(in the rows, 128 means zero)
runs of hidden systems:
trace 1, E (11 x 26):
[[ 56 161 149 136 121 111  79 122 135 107 163 126 100 150 182 155 114  87
  159  99 114 113 149  81 140 106]
 [106  88 156 128 115 100 145 172 152 153 180  93 111 130 148 169 112 154
  146 135  94  88 141  73 140 162]
 [131 117 124 150  46 121 140 143 159 111 190 128 104 148 197  99 138 112
  163 126 119 135 180 121 113 137]
 [ 90  83 130 154 126 127  45 126 198 134 162  83 134 124 154 124 136  99
  152 111 126 112 117  83 118 125]
 [114  90 148 153 116  61 133 173 174 142 170 106 122 148 135  86 138 170
  118 133 129 152 140 108 115 190]
 [102 108 101 147  82  98 131 109 149  99 175 125 125 134 134  75 124  87
  181 113 177 123 119 124  75 154]
 [140  44 102 180 140 137 114 148 180 146 152  82 145 109  95 105 130 121
  121 139 140 125  79 113  92 134]
 [138 107 111 141  98 103 117 144 147 110 134 137 124 130 102  43 154 150
   75 145 167 188 135 140  98 157]
 [108 118 106 121 155 126 117  70 143 118 121 110 117 132  74  89 120  86
  135  92 185 142  73 126  74 155]
 [158  78 121 163 133 122 168 149 121 139 100 100 120 123  57 132 132 155
   90 154 148 131  75 168  93 152]
 [175 132  91  91  96 162 132  98 122 103  89 151 135 106  89  75 154 120
  107 143 184 155 130 180 108 131]]
trace 2, F (11 x 26):
[[111 170 131  65 149  86 154 135 152 140 139 155 107 142  70  86 128 168
  157 102 164 160 130 143 154 148]
 [100 102  92 183 182  96 169 107 113 114 113 102 154 117 141 126 113  99
  114 142 157 107 110 139  53 149]
 [158 106 115 111  73 161 103 165  76 113 111 161 141  88  65 104 127 141
  120 129 145 112  80  90 133 109]
 [154 154 108 121 172 159 203 132 156 143 132 115  91 166 100 105 104 106
  114  91 137 202 132 131 144 126]
 [ 98 129 135 134 139 145 122  62  68  95 104 109 102 119 108 185 126  99
   89 171 145  87 122 148  95 128]
 [162 122 143  62  98 154 146 142 116 163  99 134 117 114 108 138 120 176
  165  71 103  92  90  98 133 159]
 [164 142 100 172 140 157 176 141 150 135  77 111 127 153 179 137 142 112
  115 112 117 165 141 204 108  98]
 [160 139 149  80 137 146  83  81  95 118 110 154 171  96 100 166 149 132
  109 195 132 102 149 148 170 122]
 [127 171 151 127 166 100 182 131 110 168 153 158 135 143 149 121 103 190
  179  83  80 119 116 119 137 131]
 [ 80 135  71 153 142 134 128 159 131 105  90 122 138  90 177 147 136 108
  139 143 145  91 146 165 105  61]
 [181  91 129 102 133 164 116 152 123 142 161 139 180  92 114 139 116 125
  117 165 105 115 141  55 181 127]]
trace 3, V (11 x 26):
[[176 159 128 107 164 157 218 117 131 167 126 132  99 150  99 136 118 173
  129 121 106 154 131 179 146 118]
 [ 84 149 123 138 149 156  91  81 113 124 117 125 111 101 163 167 146 149
  116 161 105  80 143 169 112  64]
 [140 147 126  97 136 153 122 181 101 141  73 141 157 108 161 162 111 131
  145  75  95 101 110  73 162 112]
 [141 187 128 160 115 133 185 141 110 110 158 161 103 172 149 133 115  99
  151 126 121 169 162 163 161  80]
 [121 120 125  88 160 172  97  86 150 141 188 123 127  98 104 157 123 120
  143 175 114  96 152 103 170  87]
 [126 114 143 149 115 156 144 175 136 165 141 110  94 133 179 131 122 187
  111  92  52 124 128  83 124 119]
 [ 95 156 125 135  62 137  85 146 139  83 130 131 100 145 187 136 137  69
  140 116 140 137 175 123 142  93]
 [181 102 158 104 137 134 130 129 155 145 175 120 163 149 119 157 114  85
  149 140 117 143 147  77 192 173]
 [129 121 166 152  84 108 133 132 155 150 201 132  80 154 132 103 147 202
  126 149  94 146 152 154 128 135]
 [ 90 100 114 110 120 124  42 131 206 127 117  94 140 103 178 121 158 116
  145 113 137 106 147 117 116 130]
 [152 111 160 182 110  67 132 182 116 121 132 137 181 156 164 122 119 107
  129 115 117 151 120  78 136 185]]
trace 4, N (11 x 26):
[[ 96  89 132 157 117 134  98 179 126 129  95  88  89 122 121 127 126 147
   51 110 116 134  99  71  99 140]
 [138 145 133  54  70 134 165 128 119  98 124 123  86 152 134 137 129  98
  117 125 159 149 184 115 143 187]
 [178 104 167 147 105 160  91  53 143 136 156 109 135 155 111 160 133  79
  161 138 117 123 101 149 133 137]
 [119 109 143 118 108 112  66 142 163 152 103 122 121 103 115 116 176 210
  114 153 123 109 120 188 123 118]
 [124 179 117  87 168  92 138 101 148 130  88 148 172 131 196 107 141 128
  159  93 136 136 171 152 121 162]
 [147 122 143 199 156  85 130 156  80 120 111 149 201 132 118 164 112  90
  150 144 130 115  84 131 143 124]
 [117 135  93 114 125 127 171 188 131 137 168 157 107 100  69 107 120 175
  152 152 148 121 126 147 158  67]
 [101 137  84 140 189 170 166  84 141 136 165 111 111 120 168  94 104 115
  119 107 109 135 142  89  81 101]
 [114 100 141 157  99 131 101 167  69 105  96 117 115 124 123 133 116 122
   59 118 119 128  96  49 108 152]
 [151 142 135  68  67 153 165 149 147 118 133 114  61 164  96 141 125 106
  135 112 151 159 156 134 165 154]
 [145 100 147 137 126 166  98  31 153 132 165  93 119 137 131 162 138  95
  135 165 118 109 139 158 111 131]]
trace 5, J (11 x 26):
[[145  83 114 157 168 120 128 114 216 159 162  86 162 129 184 110 135 117
  156 120 112 134 146 128 103 153]
 [144 110 152 180  73 114  95 149  60  96 150 169 150 119 104 102 135 141
   76 178 127 140 119  96 134 126]
 [107 155 126  59 127 108 107 131 183 134 131 133 107 144  97  88 129 124
  177  63 166 154 114 113 146 152]
 [116  82 130 191 159  77 167 106 133 126 163  90 145 138 131 156 121 111
  124 178 141 106 128 150  81 171]
 [155 104  97  90  46 163 107 146  94 113 126 165 142  75 119  80 139 160
  133 135 139  97 122  97 109 121]
 [153 129 116 152 168 120 141 137 192 146 104 106 130 167 111  83 131 101
  131  70 149 200  96 152 117 146]
 [106 119 134 125 137 102 125  93  63  85 124 127 138 113  83 163 123  98
   81 200 175 101 136 123 120 160]
 [161 121 109  61  96 162 170 127 139 161 115 130 114 109 117 108 122 169
  187  73 121  93 101 122 107 151]
 [132 113  98 214 140 132 147 140 145 113  95  97 125 143 146 125 141  92
   94 138 141 160 117 196  82 100]
 [160 135 125  49 135 167  95 103  92 111  91 150 163  87  91 138 134 122
   85 160 149 120 145  96 164 138]
 [146 162 152 132 150 119 203 121 120 162 112 125  92 175 112 142 106 152
  166  63 104 139  87 157 120 146]]
trace 6, P (11 x 26):
[[135 123 146 132 143 107 159 137  74 149 151 157 163  94 127 163 120 196
  146 174  92  63 128 131 137 120]
 [114 193  98 116 162 156 127 147 120 135  95 167 127 118 142  96 117 144
  144  71 113 146 113 126 142  55]
 [117 135 147 145 190 133 127 146 126 123 117 100 126 146 131 180 118  88
   50 160 116 161 161  90 173 130]
 [119 150 163  97  82 130 149 113  64 114 192 161  98 137 119 147  98 137
  153 137 106  99 142  69 156 138]
 [129 142 118 131 132 183 119 117 186 153 152 106  93 146 145 144 122 103
  188  81  97 129 115 141 142  66]
 [124 106 150 128  99 139  76 157 152 131 109  98 116 118 183 165 162 150
   70 167  97 118 182 127 146 132]
 [131 172 168  86  87  91 107 100 117 119 129 165 143 157 178 102 135 130
  169  79 126 136 148 105 138 188]
 [ 94 123 146 192 151  72 109 137 180 133 155 102 138 164 139 159 126  88
  189 120 135 124 109 171 134 118]
 [104  90 108 116 120  95 103 177 152 132 164 137 163  71 151 108 142 184
  133 178 125  86 162 106 133 123]
 [140 149 115 156 148 121 138 123 133 138 125 154 157 140 183  45 118 142
  133  62 107 171 116  91  92 140]
 [ 79 109 135 194 134  92  97 165 131  97 143 103 106 152  93 129 121  81
   82 139 160 162 105 101 124 125]]
trace 7, E (11 x 26):
[[117 110 121 171  76  95  92 188  95 114 110 162 167  99 175  92 138 159
  136 113 117 100 110 100 101 124]
 [135 122  90 106 162 126 145 168 172 123 150 122 158 128 118  99 101  66
  150 102 164 163 136  68 160 136]
 [105 114 154 208 138 102 132 102 103 111 202 124 107 155  95 129 115 114
   90 185 125 150 126 124 119 123]
 [105 109 105  83  79 164 124 124 122 134 153 130  71  90  90  80 126 184
  129 109 135 100 106  92  87 119]
 [132 106  91 146 139 155 163 142 167 126  75  68  98 147 166 130 130  86
   83  93 139 160 135 135  82 148]
 [155 102 177 128  76 103  63 118 115 104 106 121 139 145  85 153 150 101
  103 156 155 134 111 133 149 183]
 [153 136 129  82 140 131 153  94 191 168 156 124 107 141  76 101 139 163
  188 109 142 144 114 191 137 131]
 [ 99 123 101 181 150 101 128 110 123 113  89 119 151 105 172 130 150 145
  119 155 137  97 129 203  64 107]
 [183 109 118  95 129 130 105 144 106 134  83 156 212  89 121  96 128 135
  130 110 135 119  98  83 134 162]
 [145 167 123 167 175 114 168 150 131 126 138 151 137 167  94 109 109  93
  134 116 145 200 117 154 166  94]
 [ 80 135 120 123 150 131 116  98  70 103 157 145 116  88  70 149 117 146
  103 196 148  85 122 126 125  91]]
trace 8, J (11 x 26):
[[103 174 137 105 156 116  87 138 158 154 131 156 139 133 124 101 123 148
  193  56 114 138  94 108 161  98]
 [ 76 112 131 188 172  64 160 175 135 118 163 101 129 139 134 171 110 107
  111 174 136 121 149 124 138 129]
 [133 125 105  83  80 166 127 119 107 116 188 162 132  93 152  96 114 133
  155 135 120  98 160  56 130 112]
 [133 104 135 194 139 137 116 146 188 155 161  98 105 167 114  95 121 118
  135  75 105 177  81 111 117 114]
 [ 86 113 143 118 104 100  86 127 113  85 145 115 101 126 111 139 139 106
   54 186 164 137 169  98 131 164]
 [164 118 152  79  92 131 135  86 149 155 152 130 133 140 148 101 128 150
  187  80 110 114 122  98 113 200]
 [124  96 137 220  86  87 107 155 142 115 127 112 127 146 121 120 152 126
  134 149 145 135  99 195  95 122]
 [145 129 108  50 128 119  93 122 149 117 114 156 175  84 113  84 156 145
  109 163 171 136 167 128 151 156]
 [153 140 144 166 170  85 180 106 106 150 135 149 162 156 110  98 104 145
  166  87 122 144  75 131 101 164]
 [ 78 114  86 132 108 112 123 174 102  86 102 126 120  92  89 146 124  97
  137 154 190  84 107 141 108  96]
 [186 103  79  76 161 177 196 127 175 154 136 112 152 106 128  96 120 123
  127 121 134 147 154 106 125 149]]
trace 9, V (11 x 26):
[[138 130 122 155  83 132 131 143 135 126 159 145 110 153  94  93 108 101
  206  68 140 136  69 122 124 101]
 [126  89  98 134 155 128 158 169 167 122 146  91 119 116  90 151 133 104
   81 200 165 145 164 149 147 123]
 [134 120 145 107 118 148 110  60  95 133 143 138 132 112 163  88 130 168
   83 128  97 122 146  71  83 178]
 [115 125 144 154  82 128  91 148 144 125  93 106  84 161 106 135 130 107
  167  57 137 128  59 144 114 121]
 [141 116 119 106 144  93 170 166 139 109 100 110 152 129 126 177 135  92
  103 188 171 132 183 163 160 168]
 [172 135 150 116 124 135 127  41 103 145 164 168 166 118 137  81 136 175
  143 138 100 121 128 131 103 157]
 [ 98 122 129 160 140 120  74 165 167 150  93 111 108 128  91 128 144 158
  148  89 128 125  58 167 125  79]
 [ 91 144  99 116 175  83 167 174 113 102  91 127 158 113 172 146 118 106
   96 153 156 127 182 116 135 149]
 [158 144 129 132 111 144 147  59  74 116 182 176 154 127 120  88 105 116
  178 117 124 117 104  99 105 126]
 [127  96 108 144 137 160 127 173 168 150 128  96  79 123  45 137 130 145
  122 131 138 138  79 157 140  72]
 [ 99 134 112 110 158 137 148 125 113 110  95 105 117 113 184 147 132 131
   44 152 126 129 192 106 105 155]]
trace 10, F (11 x 26):
[[136 153 157  99 125 100 112 172 101 110 140 165 165 123 102 175 124 109
  139 170 136 123 157 110 219 119]
 [111 145 114 138 140 115 197  96 136 134 221 140 113 140 162 112  99 128
  196 123 117 112 156 121 111 121]
 [ 74  92 100 155 127 162  65 137 149 130 136 100 108  84 137 126 137 144
  114 140 117  85 110 109  92  69]
 [147 116 145 106 112 135 108 196 144 133 117 117 127 136 146 129 128 129
   73 113 106 168 154  48 174 160]
 [123 164 155 160 101 114 124  86 124  94 159 133 111 189 169 140 122  48
  155 114 135 159 156 140 134 137]
 [104  90 154 104 102 110  87 107 171 144 169 100  98 120  83 157 146 155
  176 154 138  74 113 157 133 138]
 [137  97 123 143 112 105 143 160 164 153 124 114 127 124 177  73 149 200
   97 115 105 146 147 125  85 175]
 [132 147 129 156 124 111  47 118 127  96  82 152 179 134 150  94 154  78
  109 118 156 168 123 136 132 120]
 [135 129 163 125 140  65 141 151 129 129 173 142 146 151  50 150 117 120
  162 155 157 138 113 133 188 160]
 [ 93 122  88 142 116 107 195 105 119 115 179 134  96 118 133  76 117 155
  147 137 151 112 138 144  55 135]
 [120  84  92 129 147 168  67 130 145 133  89 109 143  85  95  91 133 124
   94 107 146 123  73  88  92 111]]
trace 11, N (11 x 26):
[[107 127 153  89 128 152  47  90 185 146 174 115  98 139  96 109 137 132
  137 105 121 144 118  88 157 124]
 [102 101 162 150 117  72 133 117 152 144 119  84 111 151 170 143 145 162
  118 125 116 109 137 155  76 205]
 [150 131 119  97  61 108  92 138 117  94 102 158 182 110 162 121 147  87
  183 126 161  98 144 132 135 149]
 [187 107 138 166 163 108 129 148 194 162 156 129 178 148 105 107 139 128
  154 143 123 172 115 167 169 125]
 [ 63 148 112 153 156  76 123 106 110 108 162 157 127 110 112  83 132 170
  120 168 155 118 133 160  93 103]
 [116 123  93 101 167 122 147 144 133 141 110 127 154 107 128  94  98 117
  167  57 143 111  85  60 102 151]
 [162  86  98 186  98 133 203 185 110 106 125 102 123 138 121 130 116  96
   86 156 147 152 128 135 105 140]
 [139 136 107  77 106 185 106  87 121 104 169 150 104 110  66  87 127 105
  106 154 163 154 142 101 148 100]
 [128 108 153 134 163 144 124  74 164 165 122  81  85 156 100 118 131 155
   96  91 107 149  86 132  87 166]
 [110 125 122  96  77 115 115 127  94  91  53 117 115 108 144 155 153 124
  105 137 167  89 138 161  90 163]
 [222 131 130  79 129 164 134 118 153 148  94 138 181 131 120 141 140  99
  163 116 129 145 132 148 176 145]]
trace 12, P (11 x 26):
[[170 141 142 169 141  76 168 101  79 111 123 165 193 147 141 115 126 112
  128 157 144 149 134 163 117 172]
 [ 94 136 131 149 168  97 106 129 108 131 153 156 134 113  40 114 117 154
  157 141 154 113  64 144 138  84]
 [117 115  72  96 197 162 194 154 148 153 120 108 114  89 115 121 112 160
   97 136 128 124 142 112 115 110]
 [145 139 114 154 116 179 145 116  42  97  94 145 130 122 153 131 108  98
   71 126 111 134 125  81 103 116]
 [161 140 162 105 105 159 113 134 122 128 134 129  90 164  44 148 118  96
  125 108 139 164  94 111 189 126]
 [132 126 129  93 120 160 172  85 154 140 169  99  66 136 122 171 134 144
  135 171 122 110 175 182 131 118]
 [132 132 136  97 106 162  76  81 107 130  73 132 143 100 181 158 147 143
  151 107 101  65 117 137 106 117]
 [155 154 157 121 124  94 122 193 150 137  53 126 144 158 147 159 147 129
  137  90 123 157 126 165 175 151]
 [113 166 142 132 146  66 139 114 116 101 168 162 162 140 145 141 134 113
  143 191 152 132 190 168 165 130]
 [103 132 144 140 192 106 104  99 123 162 169 148 175 104 125 123 109 168
  180 114  91  84  88  95 130 110]
 [ 83 140  95 155 152 129 154 222 140 135 106 117 101 120 161 125 116 154
  105  93 108 141 129 100 127  78]]

runs to name:
trace 13 (2 x 26):
[[109 114 151 177 145  94  89 127 105 139  65 115 145 129 117 149 135 144
  136  92 125  97  43 144  86 142]
 [174 114  98  84 117 108 186 196 140 130 100 142 163 108  90 119 133 137
  143 148 170 136 139 156 157 151]]
 | E
trace 14 (2 x 26):
[[ 88 185  96  74 132 142 105 158 130 111  92 162 103 111  94  92 135 141
  127  96 164 149 127 137 155  74]
 [133 122 129 134 216 129 195 100 134 151 127  87 130 147 130 176  97 103
  113 127 114 126 130 113 121 164]]
 | N
trace 15 (2 x 26):
[[ 80 157 147 124 100 127  72  89 125  93 186 146  79 140 114 104 141 123
   96 163 141 155 168 120 145 102]
 [ 72 113 154 103 158  85 101 118 168 145 147  88 109 142 127 139 114 130
  147  85 130 112 111  69 120 188]]
 | F
trace 16 (2 x 26):
[[152 167 122  74 138 150 168 109 149 155  98 127  98 153  98 113 115 127
  179  43 139 147  95 145 131 142]
 [121 108 119 174 138 134 137 136 123 105 102  92 126 126 142 201 142  90
   91 196 137 110 156 189 125 101]]
 | P
trace 17 (2 x 26):
[[ 84 134 112 186  70  94 143 151 107 102 165 149 108 127 178 105 128 141
  171 131 131 100 136 151  84  96]
 [130  65  87 111 134 160  99 156 170 133 135  97 167  79 148 117 120  97
  135 122 133  99 125  48 117 132]]
 | E
trace 18 (2 x 26):
[[115 159  86 131 132 117 223 179 119 116 151 148  90 139 112  94 108 138
  124 129 153 165 154 149 130 104]
 [136 113 108 142 167 185  95  56 108 115 152 127 154 101 112 124 115  79
  100 162 133 121 120  91 115  99]]
 | P
trace 19 (2 x 26):
[[ 83 137 106 176 136 113 126 118 130 113 194 146 109 136 132  43 114 131
  117 110 137 169 122  88  89 106]
 [ 64 106 119 126 140 118  78 156 140 105 120  95  97 123  76 133 118  85
   94 119 173 133 101  74 125 129]]
 | F
trace 20 (2 x 26):
[[192 148 152 146 125 144 119 122 172 170 139 151 152 156 162  97 144 158
  171  88  78 167 119 160 153 109]
 [ 84 162 137 138 173  83 101 126 137 114 119 138 135 124 140 156 154 145
  106 185 139 127 172 198 155  93]]
 | F
trace 21 (2 x 26):
[[120 194 143  96 151 149 103  98 128 149 127 166 142 125 180 133 130 152
  180  92  83 111 141 136 159  80]
 [ 96 138 153 194 175 102 121 186 134 145 136 118 133 143 147 187 120 138
  128 141  87 119 123 134 169  75]]
 | J
trace 22 (2 x 26):
[[100 127 125 154 126  70 110 147 120  98 185 160 162 118  93 124 125 111
  169 188 169 112 135 147 159 103]
 [144  94  88 102 170 140 159 136 172 162 168 124 150  92 112  59 117 173
  126 125 127 139 126  83 111 140]]
 | V
trace 23 (2 x 26):
[[181 106 131 138 144 143 149 131 179 169 186 132 132 136 116  62 136 181
  108 136  99 187 143 120 141 137]
 [ 56 145 128 154 124 127 102  78 101 102 134 120  70 138 144 103 131 133
   83 115 132 132 125 116  63 123]]
 | P
trace 24 (2 x 26):
[[101 112 100 157 180 100 182 146 158 140 130  90 128 145 138 114  96  98
  158  67 141 132  92 100  83 157]
 [141  75  91 149  73 136 157 171  87  85 140 129 139  94 111 122 121  99
   93 185 166 109 140 100 105 136]]
 | N
trace 25 (2 x 26):
[[140 128 157 137 134 173 122 121 130 147 158 115  73 163  51 136 104 116
  112  98 111 163  76  90 158 105]
 [ 84 126 128  91 117 131 162 141 145 123 128  80  49 136 139 183 135 141
   93 154 132 110 182 142 123 144]]
 | V
trace 26 (2 x 26):
[[143  79 121  86  83 117 157 155 121 116 102  98 112 120  74 136 126 116
  121 125 175 111 105 107 107 204]
 [200 101 117 148 103 169 154  91 174 131 139 106 112 156 103 114 144  88
  139 137 149 169 120 197 116 132]]
 | E
